One turn sends every row of this set to another row. A few are shown first. Where does it send the rows asked after them?
vesif: [ -1.0  14.1  14.4  -8.2 -22.8  22.2  23.9 -26.5   8.3   1.6  -7.8 -28.5]
lage: [-11.9   2.2  11.2 -14.0 -35.3  16.7  26.4 -30.8   6.9   5.5   6.2 -25.1]
kotep: [  0.2   4.0  19.3 -25.2 -29.6  29.8  28.4 -25.7   2.9   7.3  15.4  -8.8]
Mogo: [ -4.5  16.1 -23.0 -16.5 -14.4   7.7  46.2  -3.3  15.6  16.5  -5.2   7.5]
Mezon: [ 16.1  -3.0 -12.0 -11.8   3.6   1.0  49.6 -13.9  11.8  11.8  -1.7   5.8]
gugur: [ -1.3  -0.8  20.0  -5.1 -36.2  13.8  40.2 -30.9  -6.9  15.9  -2.3   8.9]
gon: [-11.1  14.3   4.2 -15.3 -15.8  16.8  13.5 -11.5  11.7   3.3   6.3 -24.2]
mivak: [  8.1  15.1  -4.3 -24.2   1.2  -4.7  36.8  -9.6  15.3  26.5  -3.7  -2.9]
par: [  3.2   5.9  -6.1 -18.3  -9.1  -4.0  26.2  -1.1   6.7  33.3   3.6 -15.6]
namu: [  6.7  -4.4 -13.0   2.5 -30.3   2.4  39.9 -11.2   2.6  -9.1  -3.8  13.2]
vod: [ 26.9  -6.6  -7.4 -22.9 -30.7   0.1  31.1  -4.9   2.7  10.8   9.9 -13.9]
buk: [ -8.4   5.9   6.3 -31.4 -15.9  31.8  39.5 -25.2  10.9   3.4   8.9   9.1]
fudip: [ -6.8   5.8  -2.8 -14.4 -16.8   6.1  14.7  -3.9   4.2  20.5   7.7 -26.5]
neme: [ 19.0 -15.3  -7.8 -10.8 -12.2  -4.8  38.0  -7.3   0.2  20.9  -4.0 -14.9]
fazum: [  8.5  -0.6 -19.3   1.6 -12.5   1.2  29.6  -1.8   3.1  20.0   2.2 -18.7]
demu: [ 20.4  -2.2   2.2   4.1 -33.7   0.7  36.4 -16.2  -3.4  -4.4  -6.6   3.4]
Rine: [  1.5   0.5 -13.4 -33.1 -10.1  18.3  46.7 -14.5  15.1   3.3   2.4  15.6]
zonoz: [ -6.1  20.3  -6.0 -15.7  -3.5   9.2  49.2 -27.6  19.7  21.9  -6.3   5.9]
fuli: [  8.8  17.8  20.8  -6.5 -28.5  22.4  24.3 -11.1  -0.1  12.1  -1.2 -21.7]
Zok: [ 17.9  -4.4 -18.2  -3.8 -28.5  -3.4  26.9 -20.4   1.0  -5.2  -0.2   8.9]
pazez: [ -8.2  22.6  18.2 -17.4 -20.0  31.4  35.1 -20.1   5.6  15.3  -7.2  -7.8]
lorub: [ 27.0  -2.2   3.2  -2.9 -31.3  -0.3  21.3 -27.4  -4.7   0.3   0.4   0.8]
Gubif: [ 12.7  11.3 -22.0  -5.5 -21.0  -0.6  36.3   6.0  10.0  12.7   0.1  -7.0]
raz: [ -7.0  24.3  11.9 -15.8 -13.3  21.2  38.6 -35.3  16.9   8.7 -10.4  -9.1]
Zofu: [ 16.3  -0.4  17.4  -7.7 -29.9  10.9  23.9 -35.8  -8.5  11.3  -1.1   2.1]
pazo: [ 20.5  12.7  -0.5  -1.2 -29.4   6.6  25.9   2.8   1.6  11.5   2.9 -22.8]
zano: [-14.1  14.2   7.9 -14.0 -19.9  22.2  37.2 -36.9  19.0  -4.0   9.4  -4.7]
Kupo: [  1.2   8.4 -20.2  -7.0  -3.7  -0.3  43.7 -11.0  12.2  27.8   1.4  -0.4]
lut: [  7.2   3.5  -1.0   0.3 -22.8  10.8  18.8  -8.9   1.7   7.4  -3.1 -33.0]
verod: [ -3.9  -1.4  12.4 -14.2 -25.8  18.1  28.1 -39.8  -7.5  16.3  -1.8  12.4]
Gukob: [  4.2  24.9   2.9 -26.0   3.6   7.4  35.2 -18.1  21.5   9.8  -6.7  -1.1]
Robip: [  5.0 -12.1   3.9 -12.6 -32.3   3.6  27.1 -16.7  -2.9  16.8  -0.3 -29.8]
lomar: [ 18.7  -5.7 -19.5 -27.2 -17.5   1.2  42.2  -4.3  11.6   7.5   3.1   5.2]
pegev: [ -5.2  24.5   6.9 -21.4  -5.4  17.5  23.8 -17.7  19.7  -3.1  -1.5 -12.2]
tisak: [-13.2  -4.4  -8.4 -15.7 -22.1  15.1  32.5 -33.2  -2.3  10.8  -2.3  21.6]
Papog: [-11.8  -4.5 -12.8  -1.4 -28.6  11.4  44.2 -17.8   0.7   0.6  -1.4  19.6]
nogi: [ -0.2  11.1  -4.3 -12.5  -0.3  14.5  48.9 -27.9  21.2  -0.3   5.9  10.5]
vatof: [-16.4  21.4  -1.8 -22.2 -13.7  24.7  45.4 -16.8  12.1  17.2 -10.0   7.7]
Suf: [ -2.8  -5.7 -23.2 -11.3 -24.2   4.3  31.5 -23.6   3.4   0.3  -1.8  19.5]
Lipov: [-15.6  -1.5   3.4  -6.6 -31.2  16.3  44.5 -27.2  -3.5  12.1  -1.0  17.9]
nepin: [ 17.9  -0.1  19.1  -0.4 -38.4   4.6  37.4 -25.1  -7.3   6.3  -6.6   2.2]
Zokef: [ 17.6  -1.4  12.2 -20.5 -37.0  14.2  24.1 -14.8   0.2  11.7  15.8 -18.6]

Zofu -> lorub
zano -> lage
Rine -> buk
Now these:
raz -> vesif
namu -> Papog
pegev -> gon
pazez -> fuli

One turn sends every row of this set to another row. A few are shown first. Where does it send the rows asked after them?
Zoma: [-12.1  -2.5 -11.0  21.3   8.0   7.2  -3.0  -8.6   5.5 -16.6  16.1 -38.2
  10.1  -4.6   0.9  13.4 -17.2   9.2 -26.8  22.3  16.8 -13.8 -19.4  14.7
  17.0]
bisa: [-20.3   4.3  -4.7   9.4   9.0  13.3  -8.2   5.2  23.9 -24.3  -2.7 -26.1
  -9.8 -14.2   0.1   7.9  -6.1 -12.9   4.2  43.6  22.1 -16.0   8.7  13.1
  10.8]
bav: [ -6.7  -5.5  21.4  -5.2  18.6  13.7   9.2  -8.4  -4.9 -22.5  -1.9 -13.0
  -4.0 -35.1  -7.1 -23.4 -14.8  -1.9  -9.3  24.3  12.4  -7.4  18.7 -10.6
  23.4]
gazu: [ -5.0  -0.1  12.9 -11.9   1.9   3.3 -16.1   9.7  19.6 -15.6   7.2   0.0
 -10.3 -20.2  18.3 -11.3 -11.6   0.0  -7.3  35.2   2.5  18.5   4.8  -8.5
  26.9]
kot: [-14.7   5.9   7.1   4.4   2.8  17.2   2.5  -2.3  14.0 -18.0   6.8 -17.8
 -12.3 -37.7   7.0   7.1 -10.3  -3.8  -8.8  45.8   5.5  -7.9  10.2   4.8
  31.2]
sinu: [  6.9  -9.3  -7.2 -10.0  18.4   8.3  11.6  -4.9  -7.3 -23.4  38.8  -9.4
  -2.2  12.4   1.8  -2.6 -31.6 -13.5 -10.5   3.0  18.5 -17.3   8.3   6.4
  12.4]
piva: [ -9.9  -0.3  12.9  27.1  -3.1   5.4   1.6  -3.1  13.2 -12.1  14.1 -17.7
   2.3 -21.7  10.5   5.3 -26.1  -0.9 -27.3  21.6  -3.2 -12.1   9.9  -5.7
  24.0]
Gimor: [  2.1  -1.3 -10.6 -11.2  18.1  10.8  14.5  -6.8 -12.3 -27.0  39.3 -10.4
   0.1   1.0   3.5   7.9 -21.5 -17.7  -4.8  13.2  27.3 -16.4   8.6  11.2
  13.5]
sopi: [ -3.9   2.6 -11.9 -10.5  22.4  13.2 -21.8   0.1  13.8 -21.1  20.8  -8.1
  -2.0   2.6  19.9  -8.4   1.8  14.2 -12.4  24.6  20.9  19.7 -20.6   3.1
  20.8]
keri: [ -0.2   2.1  -8.3   2.5  27.6  12.5 -18.8  -8.4   7.9 -20.0  26.5  -4.6
   6.0   3.4  24.3  -7.9   0.3  14.8 -23.9   9.9  26.6  12.8 -11.2  -7.3
  15.3]
ladam: [ -0.7   2.9 -13.4 -23.1  19.4  15.4  12.3  -1.7  -6.5 -29.4  38.0  -3.3
  -9.0   2.2   3.6   0.1 -16.9 -14.7   3.6  19.8  23.0  -5.9   2.8  14.5
  19.2]
kis: [ -8.2  -6.2  -0.9  28.1  13.6  16.6  13.4   2.0  10.2 -37.1   3.9 -20.2
   0.1 -16.1  -4.1   4.7 -30.2  11.1 -31.6  16.1  18.8 -28.2  -6.1   4.1
  27.3]
Lep: [  3.6  -2.7  -5.2   8.1  26.4  11.6 -10.3   9.1  15.9 -34.4  12.8   1.9
   2.0 -14.7  29.5  14.1  -4.8   6.4 -25.1  23.5  36.9  -3.6   1.1 -13.5
  23.3]
Sonom: [-10.2 -10.7  11.3   8.7   8.6   7.3  -7.2   7.1  23.3 -24.0  -8.0 -18.6
  -5.0   8.1 -14.2 -32.0 -30.2  -4.3  -4.0  10.0   4.4  -6.7   2.6   2.8
   5.8]
laz: [-14.0  -3.7  -5.3   8.4  10.7  18.4  11.5  10.7  15.3 -38.8  -2.1 -23.2
 -11.9 -20.1  -7.5   6.8 -24.5  12.2 -17.1  36.3  16.7 -19.9 -16.5  14.3
  32.7]
dogig: [ -0.7 -16.9  12.9  -0.5  15.6  -1.0   3.4  15.1   1.2 -40.7  -3.7  -2.4
  12.2  -3.5  -6.1 -25.1 -28.8  11.9 -18.8   7.8  20.0   6.3 -14.0 -10.6
  18.1]
Meb: [ -1.1   1.1  17.6   6.6  16.5   9.2  -9.6  -4.7   6.8 -15.9  14.8   2.8
   2.7 -22.4  23.4 -10.6  -9.1  -2.1 -21.9  16.0  14.0   4.9  22.0 -23.0
  20.5]
mok: [  0.7  -7.0  -5.8   1.5  10.7   2.4 -17.2  22.2  25.8 -31.1   9.3  -0.9
  -2.1  -4.8  26.3  11.7 -14.0   9.2 -22.2  28.9  23.4   7.3 -13.7  -4.3
  25.9]
devi: [-13.0  -1.6   9.0  -0.3  30.5  23.3   0.2  -6.5   9.3 -31.1  -7.6 -16.9
 -11.4 -11.4 -12.3 -30.9 -10.8  -5.8   1.8  19.6  24.3 -15.4  17.7  -1.4
   7.6]
dovi: [ -1.1 -15.9   1.0 -12.7  33.0  10.6  -1.7 -10.9 -12.4 -25.3   2.6 -29.5
   1.2  -8.1 -13.5 -27.2 -15.4  14.5 -14.3  13.2  28.4 -10.2  -9.8  -1.3
  13.8]
bez: [ -6.7 -11.5  23.3  -1.8  -4.2  -0.1   0.7   5.0   7.8 -16.1  -1.3 -15.9
  -2.1 -18.1  -9.7 -23.8 -34.6   2.0 -12.3  19.7  -7.6   2.8   3.6  -5.2
  22.7]
Nofav: [-11.7  -2.9   1.7  34.9   4.8   4.5  -8.6   0.8  22.4 -18.7   4.5 -24.8
   7.2  -1.8   3.7   6.1 -19.8 -10.4 -16.0  15.9  17.1 -22.4  12.7   3.3
   2.2]
nufem: [  1.9  -6.3 -11.2 -29.1  12.6   9.2   9.4   5.2  -2.0 -25.7  32.7 -12.4
 -14.3   7.5  -1.8  -0.5 -27.5 -13.6   2.9  21.2  16.1  -9.4  -1.5  17.4
  18.2]
timat: [ -9.4   8.3   6.1  19.5  23.7  12.4 -11.2  -5.2  13.1 -28.9  10.5   2.8
   7.9  -3.0  14.6 -13.4   1.1 -10.3  -5.5  10.2  27.0   4.0  18.3 -10.3
   0.5]
Mut: [-15.9   5.8   1.1   0.5   6.9   4.8 -20.1  13.3  27.6 -25.6   3.6   0.9
  -1.5   3.1   9.3 -12.5  -5.8  -9.1   6.4  27.6  13.6  20.1  -2.2   2.8
   7.2]
ris: [ -4.0 -10.1   9.2 -13.5  28.4   9.0   7.4  10.8  -3.3 -45.9  -6.9  -1.0
   2.9 -18.8  -7.2 -23.0 -13.0  10.3  -8.9  20.7  32.2   5.2  -9.4  -8.4
  21.7]
bog: [-14.7   2.3 -14.2   8.5  14.8  13.8  -0.7  -9.0   1.3 -21.3  14.1 -37.5
   3.4 -15.9  -0.8  14.3  -6.7   8.1 -16.5  35.9  24.7 -13.6 -17.8  17.4
  20.5]
soki: [ -0.9 -19.5   1.7 -14.8  21.0   2.8  -8.1  -0.7  -2.2 -21.3   1.8 -31.2
   1.1   1.4 -15.1 -28.2 -25.9  16.9 -14.3  14.2  17.0  -1.2 -19.7   3.0
  15.6]
Kof: [  4.3  -2.9  -8.2  -8.1   7.4   4.9   7.7   1.6  -1.0 -25.0  41.7  -4.4
  -0.2  17.7   5.6  -1.6 -31.4 -12.4  -8.2   5.8  10.9  -4.7  -2.5  11.8
  14.3]
zami: [  0.9  -4.4 -10.8 -15.4   2.6   0.4   7.6   6.1   1.4 -23.0  35.4 -12.8
  -2.3  13.2  -0.2   6.6 -30.8 -16.6  -2.1  16.4  12.5  -7.4  -5.6  18.1
  15.4]

keri -> Zoma
Meb -> piva
laz -> ris
Now these:
Sonom -> Mut
Gimor -> sinu

One turn sends every row of this set to another row. A few are shown first. Where does it send the rows asked after them?
saz: [  7.0 -11.9  29.0  -2.6   3.1   5.8  11.5 -12.0   3.4   9.9   2.1   2.3
   7.1 -22.4  -8.7 -10.7  17.9 -11.2   4.4  -1.4  20.8  -1.7 -17.8  -6.0
 -10.6 -39.0 -13.5]
Bir: [  1.4  -2.5  30.4  -2.2 -20.6  18.8   9.7 -26.1 -21.8  13.3  16.0   5.5
  10.2 -24.4 -27.3 -23.9  17.2   0.3  20.4 -13.2  17.3  -9.7   5.5  -3.8
 -15.6 -43.3 -10.1]
vut: [ 11.9 -45.1  27.3  -2.2 -27.7  -7.1   5.7 -16.9 -13.5  24.8   3.7  -8.0
  33.6  -1.5 -44.0 -17.5   2.1 -22.3 -15.7  -9.9  24.5 -27.7   4.3  -3.2
   6.3 -37.8 -11.1]
Tor: [ 11.8 -22.6  28.3   1.9 -11.5  11.2  12.9 -40.5 -15.1  16.4 -11.1  18.1
  48.9 -26.8 -18.7 -11.1 -23.2   2.6 -17.5   7.3  19.8 -20.9  -2.5   9.7
  -0.9 -36.5 -17.9]
zuvag: [ 15.0 -42.6  19.7   2.3 -20.8  -7.7 -15.7 -36.6   2.2   9.9  11.4   6.5
  25.6  -6.5 -10.9  -8.8   9.0   4.6 -11.5   9.8  17.8 -17.8  10.0  -9.8
 -21.7 -56.6 -13.4]
sepi: [ -6.9 -16.7  32.0  20.7   2.7   2.0   7.2 -50.2 -25.2  13.4  20.3 -14.7
  28.2  -7.7 -21.0 -10.6   1.1  -3.9   9.4   0.3  15.8 -24.2 -10.3 -11.5
  10.7 -42.2  -7.2]
rig: [ -3.5 -30.5  22.3   4.6  -6.5   9.7  -9.0 -27.6 -13.8   7.4   4.2  13.8
  -5.4 -12.8 -26.6   0.1 -34.1 -10.0  14.5  -8.8  48.7 -22.8   6.8 -11.6
  -0.7 -47.9 -12.6]
gaku: [ -2.5 -34.2  33.6  -5.1 -29.8  -3.8  19.4 -23.7 -28.1 -14.2  12.1  23.9
   9.3 -23.7 -12.5   3.4  -7.3   0.8  16.9  -9.7  18.1 -31.2   1.2  -8.4
   4.7 -44.4 -10.3]
Guf: [-15.4 -24.9  27.9  26.9   1.9  -7.4  -0.4 -31.2 -16.1  14.6   7.0  12.7
  32.1 -24.1 -20.5   0.0   1.5  -2.1  12.1  -5.8  42.9  -8.9   8.3 -12.6
  23.5 -61.4   0.6]
Lin: [-12.8 -39.2  38.5   1.9   9.2  -7.9  -4.2 -33.2 -26.0   7.9  20.6   4.6
  26.1 -15.0 -16.9 -23.8   7.8  -8.4  13.7  17.6  35.6 -26.6 -10.7 -11.4
  -1.8 -30.9  -9.8]
vip: [ 14.7 -21.5  14.0   2.9 -16.5  15.6  -4.3 -45.3 -13.1  15.9 -14.8  10.8
  26.1  -8.5 -18.7  -3.3   2.1  -0.7  22.1 -27.3  53.3 -16.8  -4.9   4.5
  -1.9 -29.9  -1.5]
zaz: [ -8.2 -26.0  26.4   7.0 -12.2   8.9 -15.4 -32.3 -16.4  13.1  -2.8  21.6
  13.9  11.6 -16.3  -8.7  -1.6   8.0  -5.1  -6.2   3.7  -8.3  25.3   2.6
  -4.2 -49.2   3.9]
Res: [-16.9 -15.3  20.7   6.8 -10.3  -4.1 -18.3 -28.4  -4.5  25.2  -8.8  20.0
  19.0 -20.2 -29.7  -9.4   4.2  -7.7  -5.1  -8.8  25.6 -26.4  10.9  -6.2
  33.1 -58.9   2.5]
sosud: [ 23.5 -28.8  21.5  17.3 -16.2  14.3 -16.3 -27.7 -13.0  23.7  -0.5  10.0
   6.1  -8.9 -23.5  -5.0 -13.5 -10.9  14.8  10.8  47.7 -21.5  16.1  -8.1
   6.6 -21.4 -12.9]
Sisas: [ 12.7 -23.7  25.3 -13.4  -7.6   0.5 -26.9 -14.4  -1.8  10.5   0.9   6.9
  25.5 -12.4  -3.2  -3.5   9.5 -17.7  -6.1  16.2  32.3 -25.6   5.6 -23.1
  -8.8 -42.8 -14.1]
fif: [ -5.9 -40.5  19.4  -3.5  -7.4   9.3  30.2 -34.4 -12.1   4.3 -16.4   6.0
  17.7 -20.3   2.1   5.7 -10.7  -7.3  -0.5  17.7  26.2 -18.5  -6.7   4.8
   4.8 -36.6   0.2]
fup: [  1.5 -44.3  27.4   0.6 -19.0 -16.9   4.4 -20.5 -40.9   8.1   3.2  14.6
  18.2 -15.2 -25.4  11.8  10.8 -13.6  15.7  -2.4  22.6 -36.1   9.1   5.5
  -0.4 -51.0 -27.1]
pom: [  9.8 -17.8  38.1  -1.2 -22.1   3.1   4.3 -41.2 -26.8  21.2  15.2   8.4
  21.5 -17.2 -26.6 -16.3 -21.3   8.6 -25.3  -0.5  31.7 -28.3 -13.3   6.8
  13.5 -43.4  -9.6]
rudan: [  4.3 -14.5  37.5 -15.9 -17.1   1.7  15.0 -21.0 -14.5  20.1  12.5  33.3
  -4.0 -15.2 -29.8  -9.1   1.4   9.0   2.7  -7.3  27.4  -5.9  15.8   6.6
   2.9 -33.9 -23.9]
Nupub: [ -3.8 -22.9  -3.5  -6.2   1.8  14.6  14.2 -11.8  -6.8   2.2 -14.4  12.3
  29.8 -19.8 -14.2  -6.5  -5.3   3.0   3.3   2.9  29.5 -32.5   9.2   6.9
  12.8 -41.4   8.8]
Subaz: [ 14.1 -16.1  24.0   1.0 -12.7   5.7  12.6 -22.1 -15.4  36.1   1.3  11.0
   0.5 -37.1 -22.0 -29.7   2.2 -13.8 -13.3  -4.5  37.5 -16.5   9.2  -2.8
  17.1 -43.6 -29.6]
mef: [-12.6 -20.8  21.7 -23.3  -5.1  -1.0  10.6 -18.1  -2.7  28.4 -12.1  -5.1
  15.5 -36.8 -24.1 -12.6  14.8  -3.6  -3.9  -4.1  24.6  -5.0   9.9 -17.1
   8.3 -52.3 -17.6]
Zive: [ -5.3 -47.6  22.2  -4.2 -26.1  -2.6   7.5 -22.9 -20.1  16.0  -3.3 -16.2
  33.3 -16.3 -16.1  -8.9   7.4 -10.3  -0.3 -15.6  30.1 -28.5  30.4   3.4
  12.5 -29.4 -23.0]
Puvaf: [ 12.7 -24.4  43.4   2.4  -7.4  -1.2   6.3 -44.7  -7.5   8.3  -8.5  10.3
  22.7  -7.6 -11.8 -26.7  -5.3   4.2  -1.0 -20.3  10.7 -28.6  25.0   4.1
  -9.1 -48.5  10.4]
zak: [ 14.1 -30.3  38.9  -9.4 -22.1  17.7  -5.9 -27.3  -5.0   5.3  -3.7  -5.8
  38.1 -23.6  -6.7 -16.6   8.5 -10.2  29.2 -24.1  31.7 -17.0  -1.7   8.4
   1.2 -32.9  -0.7]

vut -> Puvaf
vip -> Guf
sosud -> sepi
Now these:
Subaz -> Bir
zak -> Res

